Here are some points:
[ 12  16  -2  10  28 -37  28  28  -7  42  -7 -10 -25 -14  19   1  13 -27 -62  16  -6  -5 -23  18 -31  -3 -16  11 -47  23  35 -11  17 -16 -10  -2 -35   0  39  19  -9  32  29  -5  -3  25  16 -42 -27 -35  -7  16  -7 -28   6  36  16  -5   7 -37 -48  -3  11  14  21  39 -32  -5  10  11 -50 -57   2]
[  40   25  -32  -30  -40  -17   67    1  -27   77  -20  -98  -16  -24   24    8    0  -79  -70   40   12   -3   10    7   33   46   22   54    3   60   37    6   10   73   18   49  -69   48   55  -79   10   16   28  -25   23   -1  111  -13   33   45  -40   35    5 -127  -11   90  -86  -13  -12  -22  -25  -59   59  -31    7   46  -14  -13   76  -24   -8   14  -38]
[ 23 -11   2  32  -8   3  -9   5   5 -41 -27 -17   8 -59 -35  21  -2  17 -12  10  36 -49  -3 -34  19 -19  40   4 -18  18   9 -37  -3  -6  -2 -18 -22 -10  33 -29  43  24  10  -4 -11   6 -25  22 -16 -18  36 -19  -1 -24  69   2 -33 -26  26 -11  19   9  12 -23   5  -3 -20  -3  35   5 -19 -14   5]
[ 38  12   9 -11  54   2  -1  19  78  19  65 -14   6  47  16   2  34 -15  -8  29 -14   4 -36  44 -29   3 -11 -41  -6  -6  54  -1  15  -6 -15  37  17 -27 -13  25 -26  42  12 -58  22   4 -39 -26  39  25 -11   5  20  51  26 -50  41  13 -75 -44 -23  -5 -47   1  96   4  -5 -29 -54  72 -68  23  24]
[-19 -54 -21  67  67 -30 -10   8  24  -9  75   0 -28 -53  32   4 -10  -5 -27 -14  -8 -21 -21  -2 -79 -76   2 -30 -83  56  -4 -35 -10  50  52 -44   6  68  -6  29  30 -59  35 -25  13 -16  31 -54 -60  15  34 -54  25 -66 101  35  24  11   5 -31  20 -33  -3  15  10   6 -42  58  30 -30 -36 -41  10]
[-16  11  -8  13 -43  25  -3  18  46 -49   4 -11 -20 -21 -18  55 -15  11  16 -19 -90  25  13 -16  -4 -28 -34 -42  -6   5  37 -17 -82  -2   5  19   0  19 -32  13  -2 -40  42  16  16 -63  -9  -8 -20 -31   6 -42 -11  33  30  29  13  25   2  24  36 -25 -53  -2 -87   5  25   8  -4  -4  22 -17 106]
[ -51  -52  -58   56   33   34  -57   58  -39 -117    9   77   39   14  -28    2   66   84  121  -32    4   57  -38    0  -40   45  -74  -19  -46 -122  -53  -37   14 -127  -35  -64   68  -71  -94   65   20   -2   -7  -43   -6   21 -102   72  -46  -72   18   18  -19  127 -100  -73   69  -15    5   26   12   26  -29   -7  -27 -118   21   44 -113   38    7    6   -4]
[  6  -9 -11  12 -17  26  -4  10  27   2  50 -26  -1 -16  28  42   2  12 -30   0   2  17  22  -2  17 -22  37 -13  20  11  45  -5   7   4  -4 -27  -5  -1  39  11 -33   2  29  -9 -23   5 -18   1 -20  39 -21  -3 -37 -50  47   0  27  14   0 -69  18  -2 -63  17  14 -16 -13 -34 -14   4 -36 -54  41]
[  56   92  -30  -59   -3  -23   69  -24  -32   90  -10  -75   -9   -7   18  -11   31  -37  -83   22   28   11   16   87   22   48   60   81   12   59   43    9  -12   38  -12  127  -49   70    3 -105   -3   19   30   16   18   56   57  -40   57   -5  -39   16   32  -24   -8   41  -66  -14  -39  -29  -50  -61   34  -34   81   71   21    1   19   61  -17  -37 -104]
[  8  -3 -14   9 113 -25  -7 -25  39  68  72 -54 -20 -68  95 -32   5 -60 -86  -7 -17 -78   7 -14 -19 -64   8  24 -43 127  72  -9 -44 104  -3  48 -58  63  19 -10 -22  46  87 -16  10  51  62 -72  27  76  16   2  56 -69  85  58   6  -1 -10 -78 -38 -63 -35  21  31  89 -66 -18  59   6 -74 -19   6]
[-18  55  24  -7 -79 -14  -9   4 -29 -22 -20  28   9  15 -64   4 -21 -13  66  26 -22  -4  23  10  43  37 -87 -11  43 -32  60 -10 -15 -79  -8 -23   2 -54   5  -1 -25   3 -28  10  21  16 -24  36 -69 -12 -44  -6 -72  15   8  19  33   5 -19  60  62  15   6  49 -50 -27  50  11  11  17  66  27   2]
[   2    9   17   14    6   36  110   23  -24   -3  -50   35   50   51  -22   -7   31   30   -5   18  -14   31   17    9   26   61  -10    8   63 -105  -43   -8   -4  -78  -15   49   15  -57  -37    3  -23   56  -31   30  -19   42   11   60  -12  -34  -37   11  -41   46  -47   -9   50  -63    3   49  -40  -15    6  -15  -43   -4   10   46   13   37   52  -25  -18]
[-27 -20  30 -16  -6  56 -46   5  16 -21 -21 -29 -48 -75 -45   9  25 -22  47  -3  36  -6 -44  12   4  -1  39 -14  -3 -19 -14   2  18 -19 -32  -4  48 -31 -47  32  17  -2   0  11 -12 -54  -3  -2 -59  12  43 -19 -17   8  -7 -26 -10 -11  48  15  18  47   9 -36  -7 -52 -12  38 -40  37  58  10  23]
[-12   7 -17 -14  -2   1  48  10   2  -4  23  58  26  43  28 -45 -35 -60 -16  62 -45  59  42 -29  29  -9  -8  -3  14   7  13   7  -4   6  15 -13 -43 -31  21 -17 -30   8   3  34  -3  49  27   5  17  -3 -72 -17 -39 -33  26   5 -25 -28 -24  39   8 -61  -4  36  21  24   7  18 -27 -73   2  23 -35]
[ -1   3 -30   4 -17 -31  22  -6   7  14  46  14   8   5  16  -6  46   3   5  19  -9 -36   9 -15 -27 -38  -5  -2 -35  15  48  37 -39  37 -16  22 -31   5 -17  -9 -19 -15 -21  19   9   6   9 -20 -22  48 -21  14  -2 -50   9  -1 -34 -25   4   0 -39 -38 -31   1  19  62 -12 -23  49 -14  24   9 -13]
[ 39   6 -12 -11  60  38 -27  50  30  -6  16 -35 -13 -10 -18  -3  11  14  23  -5 -12  62 -34  20 -52 -14 -11  -4 -40   3 -44  -1  -7 -25  -4 -25  12  -8  -1  25  11 -19  18 -15   5  -8 -39  26  -4 -76  -8   3   8  -8  22 -15  31   6  -9  -5 -15  33 -24  -1  17  -4  -9 -29   1  25  39  34  30]
[ 15 -26  -3  -3  60 -10  -9  43  26  10  16 -18   5  14  -5 -11  26   6 -55 -30   0 -23 -16 -19 -71 -24  16   0 -26   3  -4 -15   4  33   7 -12  19 -24   6 -29  17 -14 -35 -62  13  22   4   3 -10  34  46  42  31 -10  28 -25   1   1   3 -38 -49 -20 -21 -19  66  62 -25 -21  12  10  17 -24  19]
[-47 -44  36   8  18  17   2  -1  -1 -16 -32  31 -17   3  -9  46  -1  15  -1 -45  41  30  -7 -19  25   5 -14 -55   6 -45  28 -44  43 -25 -50 -29  41 -40 -79  51  -3 -10 -42   3 -15 -12  26  11   6   5  23  26  66  75 -54 -17  23  11   0  38  45  32  28   8   5 -20  21  33 -44 -23  37  31  -1]
[-10  -1   9   5  -8   7 -51 -39 -22 -13   6 -21 -31  17  16 -11  -5   2  19 -15  -2 -14  -9  -5  11   1  46  44  10 -37 -46  29  26 -14 -30 -30 -19  -9 -12 -32  32  24 -34 -19 -16   6 -42  51  21 -46  32 -31  14   1 -11   2  -2  -9  -5  15 -20  -5  41 -20   2 -40  28 -25  -8 -15  26  16 -19]
[ -4  45 -44 -32 -41 -10  61 -28 -30  49  -7 -41  77 -12  54 -42 -51 -78 -64  47  36  -9  44   9  71  12  31  46  23  68  15  32   6  51  -2 100 -60  25  52 -95  19  19  23 -56  36  44  84 -42  27  24  -8  17  22 -66  -9  80 -78 -18  24 -30 -25 -41  44  -6  93  37  23 -35  30  -4 -34 -60 -83]
[-40 -36 -30  21  -4  29 -14  45 -22 -90 -10  15  12  29 -45  23  14  13  39 -30  38  30  -1  19 -21  33 -37 -27 -26 -63 -30 -23  -7 -79  -2 -72  60 -10 -33  -1  15  26 -10  -3  36 -16 -20  66 -27 -63  -7   5 -21  14 -51 -75  27 -42   8  13  -3  50 -15 -33 -11 -84  51   1 -57  21  18  17  21]
[ 26  25 -32  -8 -14  22  23   4 -20  33  -2   9  20  27  19 -27 -22  -6  18  33  15  16  10 -28   5  -4 -41   1  17 -50  -6  25 -21  13  38  48  16 -58  34  21 -22  20 -19   5 -15  52 -20  -2   5  -2 -32   8 -46 -14  62  -1  39  14  12   4 -19  20 -21  43  -7  15   2   9  34   3  36  26 -39]
10 more points follow, each with its number after it:
[ 13   8  27 -12  98   7 -22   4  79  -8  64 -61  -9  10  52 -28  11  -4   9 -43 -42 -69 -39   9  -4 -33  51 -29 -71  35  -5  -4  37  58  16  -6  16 -25  22 -26   1 -33  42 -26 -31 -19  12 -15  -1  19  29 -33  43 -24  42  30  26  44  -7 -62  -2  -7 -24 -15   9  23 -21 -16  -6  18 -48  -9  27] 0
[  11  -21  -26    3    7  -67    6  -28   61    3   54  -43    9 -107   75  -36   25  -14 -100  -45    6  -83  -33  -17   -9  -50   63   40  -47  127   55   27  -41  127   42   59  -63   47   43  -17  -39  -50   53  -38   13   -7   72 -119   16   68    5   21   64 -124   74   79  -41   20   -1  -89  -12  -78   18   -9   68  108  -34  -35   52  -57 -119  -24   34] 1
[-63 -10  15 -15 -31  23 -24  11   3 -28  17 -29  -2 -50  -7  22 -21  -3 -10  15  22  15   5  22  35   4  34 -39   9  49  -9   1   9   7 -16 -13 -52  45 -13 -64  -1   1  44  19  12 -55  25 -16 -40  21 -21  -6  -6 -36   3  33   8  16   7 -13  54  16   5  -8 -18  -3  13  -4 -21   0  -1  23  39] 2
[  7   9  26   9  53 -20  -9   9  -4  -8 -12   0   8  -9  20  -8 -37 -31 -39 -14 -12 -33  23 -13   2 -18 -31 -26 -19  -1  23  21  25  24 -27  21   0  13  35  39  20 -14  34   6 -17 -33 -19 -19  -2 -14  12  14   5  -7  27 -36   1 -56  29 -50  -1  17 -54  19   8  18 -23  12  26  32 -29 -17  33] 3
[ 49   7 -34   5  13 -23 -12  -2  61   6   4 -34  -8 -35  23 -38  16 -45  16  41   8 -12 -27  15 -30 -25 -18  25 -71  12  37 -23  25  27 -23  53 -17 -20   2 -16 -31   1  20 -11   8  16 -14  17  -7 -11 -10   8  54  -1  11  -4  27   1 -44 -43 -43 -52   5  -2  84  40 -20 -20  38 -18   0  22  -1] 4
[-28 -36   9   9  12 -10  10 -16  -5 -11   0 -10   6  -7  33 -13  32  35 -31 -37  28 -17 -22   3  37   3  31 -28  -6  20   0   1  20   6  26 -17  15 -23  -3  11 -18 -16 -16 -18  22 -40  25 -23  -1  62 -10 -20  15 -44  15 -18  -2  48 -16 -21  19   1 -22  -6 -14  14  -4   1  19   2  -9  28  23] 5
[ -7 -30  -3  13 -22 -27  13 -25 -34  46  13 -59 -19  -5  51 -21  -8   6 -25  21   1   7 -22   2 -10   1 -21  17   4   2 -29 -28  23  66  29   5  22  -5   4 -13  14  -1  -8   7  -8  58  19  68 -18  10   6  12  44  11   8  28  -2  14  37  36 -42   4  40  -6  11 -11   3 -57  64 -54  43  31 -13] 6
[-12 -17  34 -33  20  17  38   4 -35   3 -39 -23 -29  -1  -4  24  -6  10 -38  -8   4 -29  20   0 -11   5   3  17  12   4 -32  21  12  -4  18  -3  -7  20  12   0  43   7 -26  -1  10  18  22  -5  22  -7  18 -33 -26  19  12   0  30 -25  20  29  -6  28  10  -7 -74  32 -36  21  -2  27  24 -41  -2] 7
[ -3 -39 -23  18 -17 -34  29 -27 -38  34  29  37   1   2  81 -20  -4   8  29 -13  -5   1 -19 -41   0 -12   2  18  27  -9   0  33 -17  63  70 -29   6 -33  39  -1   4  17 -47 -27  15  42   0 -42   0  39  37 -28 -10   5  62  28  48  13  30  11  34 -26  43  33  25  -7  16  -6  24 -28  47  28 -12] 8
[ -6 -24 -44  22 -12   4   1  10 -36   9 -27 -12  21   2 -28  17  17  -6  -6 -30  16  -5  -2  24  27 -13  14  17 -16 -13 -35 -25  62 -28   2 -15  31  49 -21 -31  41  30 -11  14 -13  32 -15  23  -5  -4   0  43  -6 -25 -24   1 -40 -38   8   3 -42  17  39   8 -22 -11 -18  -6 -18 -28 -20   1 -37] 9
Which two of these numbered points are nearest to each point below, looking only along the 3 directions in which the first points spread most? Their numbers follow each, nearest first.
[-14  15  11 -19  15 -51 -14  -2   1 -67 -48  37  -3  49  19   5  23   9 -46 -10  -9  -7  42 -14  10   3 -12   5  21  64 -36  31 -26 -28  16 -17  -8   0   5   6   8 -33  -9   9  71   8  45 -63 -46  14  31  42  -3 -38 -22 -10 -15  32  38   2  30 -15  19  -7 -12  21   7 -25  14 -62  12  10  24] > 8 2
[-48 -24  34   7  47  16  33 -13 -24  -2  49   6  16  38  30 -14  21  28  -9 -10 -20 -50  -9 -25  15  22  10   7  13  -1 -16  38  26  34  16  23  13   8 -30  15 -36  22  -6  25  14 -27  43  22  13  46  12  -3  11   6  -3  -6  29   9 -43 -20  -8  13 -57  26 -35   1   3 -11 -22  66 -26 -14  31] > 5 3
[ 34  20  -6 -46  12 -30  12  16  -2  -3   9   7  56  56   9  -7 -10 -29   3  50   4  34   1  -2 -11  29 -54 -37  69 -31  18  27   9  -7 -41  51  28 -13   0   1 -51  -6 -21  -1   1  42 -26   3  63 -16 -93  18  37  47  17 -44  20 -16 -56  33  30 -46 -35  56  25 -10  36 -21 -21  14  34  28 -30] > 9 7
[ -73  -34   -3   19   67  -17  -47   34   53    0   35   10   -5   -5   47   30   18  -18  -24 -118  -38  -25  -23  -16  -45  -86   -5  -38  -30  106  -23   -3   -7   49   60  -87    9  -19    4   12   18  -41  -34  -31   36  -25   25  -35  -15   52   78    6   42   -4   60  -13   35   29   21  -78   17  -43   29  -47   67    7    5  -29   28  -45   -8   41   75] > 0 3
[-37   9  18   2 -15 -17   8   9   2   8  28   7  -8 -22  -3 -40 -18  11 -22 -28  22 -53 -12 -18  33   4 -14 -21  -5  21 -54  26 -13  21 -38   5 -16 -19  11 -14  41  -7 -10  -3   6  -8  27 -27   6  42  27   0  21 -23  20  24  42   6  19  62   0  -1   5 -16 -13  48 -11  -9  -6 -24  24  11  12] > 8 2
[-22   9  18  20  29  -4  18  -8 -31  40  34  30  15   7  38  -7  -2  41 -15 -10  13  -2 -55  39 -11 -40   4  63 -37 -56 -24 -41  10  29  -1 -13   1 -20 -11   6   8  52 -22 -57  23  11  -6  11  28  23  21  22  18  46 -26   2  29  30 -22  21 -49  23  47  19  15  12  19 -26 -13 -57  17  43 -44] > 9 7
[ 16 -30   3  39  42  -2  -1  26  46 -54  48 -39 -16  -6  49 -34 -29  29 -40 -34  -9   0 -13   9 -22 -13  -2  -1 -49  63  36  24  21  -7  50 -48  16  18  -6   2 -12 -10  -2  -6  17  -9  26   5  18  60  71 -11  10  20  17  47  14  -2 -39 -10  -8   3  -9  -7 -27 -15 -29  -7   2 -19 -12  23 -17] > 3 5
[ 28  44  19 -16  20  -4  28  28   8  59 -57 -59 -11  -9 -21  13 -23 -31 -12   2  39   9 -37  16  54  24   4  47 -12  20 -25 -10  -1 -21 -30  54 -38  50  27 -36  12 -16  15  19  -6 -32  52  40  35  11  10  32  11 -10  -5  -8  -5  -7  11 -30   2   5   5  45  22  12  22 -23  -9 -24 -81 -22 -31] > 6 9
[ 22   1  38  27  10 -57   8   5   9  55   6  31 -13 -33  10  35  -4 -10  -7 -17   9  12   3   6 -30  -9  27  49 -22 -17 -36   0  28  45  -8 -71 -12  22  37  42  18   9   1   2 -10   1  25  62  21  65  41   6  53 -41  -6   8  20 -15  22  35  11   8  36   5 -12   9 -35 -43   3 -52  21 -10 -10] > 5 3
[  42   47   -4   -5   71  -10   30  -39   57   28   64  -34   -7  -10   66   -4    0  -40  -68  -33  -14  -35    7  -11  -11  -42   33  -22  -62  120   58   39   10  120   61   21  -66   23   21   -2  -58  -16   43  -28  -27    2   44  -53   14   42   45    7   47 -120  124   37    6   16  -27  -98  -15  -91  -27   23   74  101  -62  -27   45   -3  -97  -27   19] > 1 0
[ 42   1  -1  -6  23 -11  15 -17   6  62  -3  13  29  33  12   5  -3 -35  -4  -7  -4   3  26  -1  24 -18  21   9  36  23  12 -42 -59  20  33  30 -61  24   9 -19  24 -15  22  12 -20  16  40 -15   9 -12 -14  36 -14 -25   9   0 -15 -15  -4  11 -15 -32  35   9  -1  14 -17  14  36  30   2  17 -17] > 6 8
[-13 -41 -31 -18   9 -28  -5 -19   6  -1  -1 -13 -21  21  -8 -16 -27  10   4  22  26  21   1  21  13  44   5 -13   8 -17   3  -2  30  -2 -41  16  33   5   9 -30  11  24  -6 -16   8  36  25 -20  47 -34 -34 -16  25  18   0 -15   1  20  22  22 -29  15   0  32  14  15  25   9   0  31 -32 -34  29] > 9 7
[ 16  15 -23   2   4  14   0  -9  -2 -19 -15   1  -7 -50  10   6   1 -13   7 -15   0   1   2  16  24  17  -9 -37 -16   1   4  13   7  17   6   2  13  11  -9  -3  15 -28  19 -28  -2 -11   6  22 -31  36  33  -4  -5  -8  23  12 -26  24   9 -15  21  19 -70  -3  44 -10 -28  -6  31 -35 -24   9  24] > 5 3
[ 11   3  11 -10  10 -48  60  12  -3  12 -17  -2   4 -17  18 -37  23  -1 -36 -11  -6 -17 -48  -2 -20 -14  16   6 -26 -21  20   5   5  30  -9  42   0   6 -11   9 -18  15 -20 -36  -4  35  -5 -35  50   6  -2 -18  13  18 -22   6  10  25 -17 -12   3 -42 -28  -7  36  51  -1  12   3  18 -25 -22  10] > 4 6
[ 52  23  -3  11  62 -44  34   6  37  24  16 -16  39  73  14 -34 -24 -11 -34  30 -38  33 -25  17 -31  -2 -13  -1  56  34   9  40 -12   4 -14  31 -44  -9  65  15 -12  42 -35  17  11  28 -38  -1  26 -50 -36  35  10 -24  32   1  -8 -45   1  -7 -31   7   6  21  64  26 -35 -30  41 -32  38  33 -33] > 6 4
[ 14  -2  38  17  22   4  -8  33  12 -12 -41 -12  16 -59 -48  19  11 -42  23  -7   2  15  17  13  20   7  23  -1 -11  42   1 -39 -16 -16  -9 -32  13  45  38 -26  40  21  23  48  -6 -24   7 -11 -68 -42  41  14  -6 -75  44  14 -31 -46  46  36   5  43  12 -15 -87 -16  26  16  34  18  16   4  25] > 2 8
[-13 -31  -6 -15   9  41   5  52  58 -77 -13 -48  25  24  -5  -9  30  18  -1   3 -13  25 -14  31   7  35 -20 -11 -34  10  36  -6  57 -38 -14  26  13 -49 -13 -46 -26 -29  17 -27 -22 -17  14  11  40  23   7  34  27  46 -52 -58   5  -2 -27 -42 -12  41 -64 -17  88 -27   5  15 -75  28   5  -5  12] > 9 7
[ 37  16 -26  -8 -30 -18 -21 -42 -12  50  17 -36 -22  -9 -27   5 -13 -16 -65  20  25 -19  17 -11  16  46  16  -2  39  38   1 -22 -44  -6 -29  53 -38  45  38 -22  -8 -24  10 -44 -17  71  18 -43  -2 -34 -18   1 -30 -18   8  72 -75 -28  -7  16 -40 -67  21  -7  65  52 -37   3  35   8 -21  -5 -41] > 6 4
[  24    2    8  -32   44  -44    5  -11   40   78   47   -1   -6   10  111  -42  -16  -38 -104   -3  -22  -89   13  -10  -55  -59   15  -30  -47   74   14   25    8  127   32   40  -59   21    2   16   -9  -33   26  -13   34  -23   91 -127  -22   99   19    2   81 -102   85   49   10   13  -14  -37   -2  -63  -16   44   54  109  -57  -27   27  -58  -73  -30   58] > 1 0
[ -8  -3 -29  35 -46 -37 -62 -10 109 -53  27  11  55  45  18 -30  20  51  53   7 -42  35  23 -33  24 -12 -54 -66  11  25  42  17  -6 -76 -19 -22 -10  15  29  14  -2 -29  -1  -9  39  -9 -21 -70 -55   9 -15 -47 -32  -7  20  -2  45 -13   6  10  32 -22 -28   7  -5 -33  68  19   6 -43   7   9  12] > 2 8
[ -5   7  17 -10  21 -16 -20  18 -12  37 -11  16  37   2  32   7 -12 -31  46  -7 -33 -39  20  17  -6 -25  22  -9  10  36  22  16 -19 -16  40  -9 -28 -17   8  15   2 -14  30  12  -2  18  47   7   8  28 -10 -23 -19 -40  46   5   4  16  -2 -12  -6 -66  -3  -5   1  28 -17 -33  21 -11 -17 -38   2] > 8 2
[-41 -22  -1   7 -11  11 -90 -18 -29 -52   2  -2 -23 -54 -11   3 -24  45  35  -2   6   1  38 -26  25  -4  31 -53  18  -8 -11 -15  15 -36   9 -51  31  -6   7  35 -37 -36  64 -12 -19 -49 -51 -51 -94 -10  45 -45 -76   8  -1 -10 -10  28  25  -6  35  -2  -4  -8 -70 -63  17  42 -21   3 -36 -10  58] > 2 5
[-10  55  36 -23  26 -56  14   1   5  64   8 -54 -46 -27  52 -45 -21 -52 -85  -5   8 -24   4  86  18  -6  62  67 -27  24   1  15 -47  95  16  50 -45  57   4 -51  12  21  49 -12  -2  18  79 -48  -6  17  15 -25  37 -43  21  24 -88  -7 -38 -10 -43 -56  78 -22  20  52  -6 -33  16 -30 -85 -52 -25] > 4 6
[  8  13  12 -43   0  18   5 -28 -49  -2   1 -14  22  42  41  23  -1   5  -6 -27   7 -31  22   6  33 -43  -5  14  31  19 -14 -28  18   5   1  -6   8 -22 -42  28 -33 -12 -27  20 -13  26   0   4 -17  50  24  14 -11   0  10 -14 -10  -2  -5  -3  -4  -1 -11  -6   0  -6  25  -4 -26  -4  -3  48  26] > 7 9
[ 17  37 -47  10   1 -15  -6 -29  13   4  16  -8 -19 -38  15  12  -9 -40  -9   9  40  -6   9   2  -4   5  -8 -11 -40  12  27   8  12  16  49 -16  18  10  12   4 -19   0  16 -15  13  16 -19  11  -2  -8 -13   0 -20 -33  -6 -12 -36 -27  26 -20   7   4  21 -18 -19  20  -8 -42  27 -29   2 -24  20] > 8 5
[  4  17 -37   9 -56 -24  -3  36  21 -33  -6   1  43  24 -20  23  39  12  23  57 -25  -6  11 -19  10  -2 -14  25  20  39  19  44 -24 -71  12  -6  20 -24  48  23  12 -39 -31  -5   2  25  19  13 -17 -40  -4  24 -43  -8  -3   5 -33 -16   5 -12  21 -10  -4  10  -4 -20 -23 -29  38 -21 -12 -40 -43] > 7 8
[-19  10  58  26 -29 -23   0  27  35   1 -25 -44 -40 -54  -4  63  -7 -41 -57 -63  22   4   8   4  39  35  44 -35  20  45 -50  11   7  29  16  -8  18  38  -6   0  -1 -25   4   5   9 -51  34   7 -47  -4  26 -15   1 -23  51  11  43   7  18 -39  57  52  -5  -5 -60  -7  -9  30  19   2 -30 -16  44] > 2 8
[ 33  -8   1   2  -4 -26  37  -9  12  23  12 -20  -8  -6  -9 -29  -5  22   4  20 -15   0 -20  11 -25  31  21  41  -9  -4 -56  14 -38   8  26  -5 -43  37  37 -24  -5  21  -9 -38  16  31  -1  30  11   4 -45  -3  20 -33  33  11 -46  24  14   7 -50 -17   9 -41  51  53 -22 -27  -7  11  27  -7  -6] > 6 4
[ 60  14  49 -25  -6  19  24 -34  14  -5 -53 -59   3   8  24 -26  44  -6 -16 -26  35 -97 -12   5 -55 -23  18 -15 -32  -9  54 -17  54  50   0  63 -12 -14 -17  37  -9  16  16  -4   8   6 -19 -35  29  26   9   3 -13  56 -24 -15  23  11 -61  27 -26   6 -41  38  -2  61 -69  13 -12  24 -12  -8  12] > 4 3
[-21  -4 -28  14 -10 -22 -10  37  -1 -14   6  26  12  -3  10 -39 -19 -15   7  53   7   4 -17 -22  41  13 -39  -3  32   9  -3   0 -31  -8  -3  27  12  -7  32  17  18 -20  -5  -2   7  14   7  -7 -17  23  21  -5 -27  -1 -31 -33 -24 -33  23   4  -7  -2   7  -5   7  -7  23 -17  26 -14   9  50  -2] > 7 6
[  6 -23  20 -14 -69 -32  11 -15  47 -35  16  -1  27 -22  21   4  32   4 -26   2 -17 -24 -25 -24   7 -39  -3   1 -53  37  25  49 -23  33  19  -7 -40 -22  15  16 -21 -24 -24  16  22   7  37 -30  11   8  10 -11  29  -6 -38  19  11  27   3  -1   7 -33  34 -24 -16  20 -14 -60  38 -80  40  21  18] > 8 2
[  2  -6 -21  25  62  -5   2 -15  -1  13  -2  -5  -5 -26  14  12  -6 -14 -13 -34   1  13  -9  14 -39 -32  15 -45 -39   8 -43   2  -8   1  33 -15  56  24  14  10   8  -4  -7   1  10  24  21  27  19   8   7   1 -18 -29  49 -25   1 -35  22   2  -4  10  15  15  11   7 -21  -1  -1  -6  51  15 -25] > 5 3
[-30 -36  30  -3  15   5  87  -2  14  24 -14  12  13  31  42 -34   8  22 -66 -12 -57  -1 -12  -3  -5 -46 -14  51 -15 -30 -55  35   2  26 -25  10  -2 -31  35 -10  25  38 -33  11  11 -14  76   7  54  -6   0   5   1 -32 -22  14  19  -1   0  13 -53 -16  39   3  -1  22 -14   4  -5 -67  24 -19 -63] > 6 9
[ -9  29  21  44 -20  16  -1 -19  -2   0  -8 -34 -51  28 -18  28  -3   6   6  -7   3  -1   2  15   0  16  24  14  12   3 -35 -15 -59 -69  57  16   0  37 -38   2 -21  17  10 -13   4  11 -13 -16  14 -39  12 -20 -33  26 -30  44   7  28  38  29 -35 -13  22  57 -20  16  12   5  17  16   8 -72  22] > 7 9
[  6 -11  24  18 -14 -45 -37 -41  -7  -4 -11  -5  -5 -12 -16  18  -6  35 -12 -26  33  15  18 -10  12  20  22   3 -17  -3 -36  37 -56 -25  39 -26  22 -17  -7  17  40  -2   4 -40 -19  12 -47 -17 -24  13  29  17 -17  33 -10 -12   8 -20  37  13  13  -9  21 -38 -33  -8  -1   8   6  -5  12  45   4] > 7 9
[  0  27  24 -29  64 -29  32   3   6  36  13  19 -20  16  42  -3 -18  -3 -31   2   7 -11  40 -26 -12  -4  22 -25   8   3 -28  -6  67  45   0  45  21  15   3  13  20 -11   9  -8  -8  -4 -29   3 -11  26  -2  24   5 -41 -13  16 -12 -39   3 -41  17 -11 -74  18  34   8 -16   4  19  12 -33 -27   9] > 4 3
[-64 -33 -42 -15  17   2 -13 -20  -8 -11  10   7  31  -6   2 -15 -12  19  64 -42   6 -33 -37 -18 -30 -24 -31 -15 -32   2  29  -2 -30  17  24  -9 -23   0 -42  40   6 -26   4 -37 -23  10  -2   2  -9   7  -1  -5  39  55 -10  -6   0  55   5  12 -23 -24  41 -14  31  17  15  -2 -62 -11   7 -17  21] > 5 3
[ 69  72   1  -5   0 -19  18 -17   5  35   5  12   5  32  22 -29  10 -38  14  56 -21  32  17   4  34  49 -42 -25  83  -7 -19  43 -18  -1  25  60 -43  -2   6   9 -28  28 -18 -12  11  42 -12 -31  -9 -18   4 -16 -24  -2 -28  21 -48  18 -17   7  20 -28   1   0  26  58  24 -49  24  20  -6 -21  -3] > 6 7
